In the rows, 128 means zero.
A single turn carries every row of the set below to another of its rows. Some are shown first; where does it send the rows asked next?
Z_148: [114  75 124 118 140 126  88 143 128 114  86 124 109 116 105 145 103 152
 137]
Z_418: [123 121 104 134 137 141 101 157 112 138 121 149 133 111  98 121 115 114
  96]
Z_561: [155 111 130 124 140 113  78 148 141 111 124 133 142 106 113 110 126 152
 139]
Z_178: [113  84 125 115 146 119  92 152 117 119  82 134 116 134  97 140 124 141
 145]
Z_140: [116  84 115 130 141 119 101 149 119 133  72 141 118 115  95 135 104 147
 146]
Z_171: [128  89 125 118 187 154 109 149 127 130 139 164 128 104 140 126  93 105
 150]
Z_657: [114  86 132 131 125 116 103 160 122 130  89 131 123 117  92 132 105 151
 125]
Z_197: [115 117 110 131 156 132  78 148 129 155 101 143 134 109  92 120 114 111
 102]
Z_198: [111  72 137 115 175 147 111 152 131 135 115 153 115 105 139 133  88 119
 159]
Z_530: [169 103 119 133 145 124  87 155 137 110 133 129 135  85  97 122 115 148
 135]
Z_135: [129  87 124 121 185 158 108 151 128 131 140 167 121 104 132 125  92 104
 148]
Z_869: [108  73 133 122 175 146 113 152 129 135 118 151 117 109 138 130  84 121
 160]
Z_621: [132  71 136 122 179 134 101 143 135 121 134 163 124 101 130 125  80 124
 163]
Z_559: [137  74 138 121 187 134 101 143 137 120 131 159 124 107 132 127  84 124
 164]
Z_61: [136 128 105 144 151 143  84 133 117 149 128 147 108 115 110 122 105 109
 111]
Z_564: [108  73 136 120 179 147 112 149 130 141 118 154 119 109 137 135  86 120
 158]
Z_736: [173 100 127 126 156 114  93 153 136 114 135 141 140 112  90 119 120 131
 119]
Z_163: [108  93 118 109 131 132  80 149 125 129  87 135 126 125  94 126  97 153
 135]
Z_971: [114  78 124 111 135 131  78 144 131 120  91 126 115 120  96 140  90 149
 135]
Z_94: [167 105 130 124 143 124  77 147 143 100 134 132 135  99 117 120 124 136
 132]
Z_31: [137  72 136 126 181 135 105 143 137 120 137 157 124 108 133 121  83 120
 163]
Z_681: [118  82 114 126 136 131  87 152 127 134  95 124 116 105  81 140  89 154
 134]
Z_283: [166 103 123 136 154 118  77 135 141  99 137 133 128  99 118 125 124 133
 129]
Z_351: [157 109 132 133 156 109  79 153 145 125 113 136 144  94 103 110 134 129
 124]
Z_506: [128  86 125 118 179 151 107 149 128 127 140 166 130  98 142 124  91 109
 148]
Z_606: [160 105 130 142 142 104  87 147 133 110 130 143 137 109  94 113 112 140
 123]
Z_723: [111  89 137 117 136 140  98 155 113 125  89 128 119 135  91 136 108 152
 131]
Z_543: [121 114 110 127 148 143 109 159 121 156 121 139 129 115 103 135 126 109
 100]
Z_199: [127 124  92 143 155 139 102 143 114 148 109 155 130 107 109 125 125 109
 117]
Z_342: [161 108 147 138 148 116  86 145 133 108 133 132 133 119 104 116 127 146
 135]
Z_785: [135  74 143 127 184 135 103 146 139 124 136 160 120 104 129 126  87 122
 163]
Z_750: [114 131 106 134 143 138  77 139 127 151 126 143 135 116 112 118 118 120
 112]
Z_763: [123 121 100 143 143 148  90 151 124 153 129 133 125  93 102 133 114 120
 109]
Z_793: [111  72 137 119 177 151 113 154 130 136 120 154 115 104 134 134  90 120
 158]
Z_285: [111 116  97 132 149 152  87 138 119 135 120 138 116 110 116 139 117 106
 104]
Z_6: [125  83 127 112 146 122  84 160 133 127  75 133 133 111  84 123 112 145
 129]
Z_386: [125  86 120 120 181 156 109 151 126 129 139 162 128 105 141 122  91 104
 148]
Z_963: [112 121 106 135 142 150  82 138 128 149 126 135 123 110 117 135 114 107
 105]
Z_316: [124  76 136 124 142 112 101 155 132 139  95 128 120 127  83 140 100 148
 129]
Z_548: [123 129 116 137 152 151  91 142 115 140 132 144 129 128  99 125 118 113
 104]
Z_724: [137  75 141 126 184 134  98 140 139 123 136 158 121 103 135 124  88 120
 164]
Z_232: [170 104 140 137 144 116  89 147 134 115 120 129 117 100 123 117 125 149
 143]
Z_298: [158 106 129 137 159 104  85 141 131 108 126 141 131 120 107 123 142 129
 144]
Z_477: [115 121 100 134 159 136  87 140 112 139 116 151 124 131 103 132 132 102
 118]
Z_20: [107  74 134 121 173 145 111 147 128 139 122 159 120 103 141 133  83 118
 155]
Z_505: [125  89 124 115 184 157 104 147 127 132 136 164 124 103 138 124  90 103
 148]
Z_202: [170 102 118 142 155 104  93 142 134 110 112 149 136 101 102 116 124 139
 147]
Z_985: [124  88 117 109 134 145  95 153 111 126  82 133 103 120  99 129  96 147
 134]

Z_351 -> Z_197
Z_506 -> Z_20
Z_285 -> Z_148
Now find these:
Z_171 -> Z_564
Z_985 -> Z_232
Z_418 -> Z_657
Z_135 -> Z_793
Z_477 -> Z_178
Z_971 -> Z_94
Z_750 -> Z_163
Z_763 -> Z_681
Z_199 -> Z_140
Z_316 -> Z_736
Z_198 -> Z_724
Z_342 -> Z_548

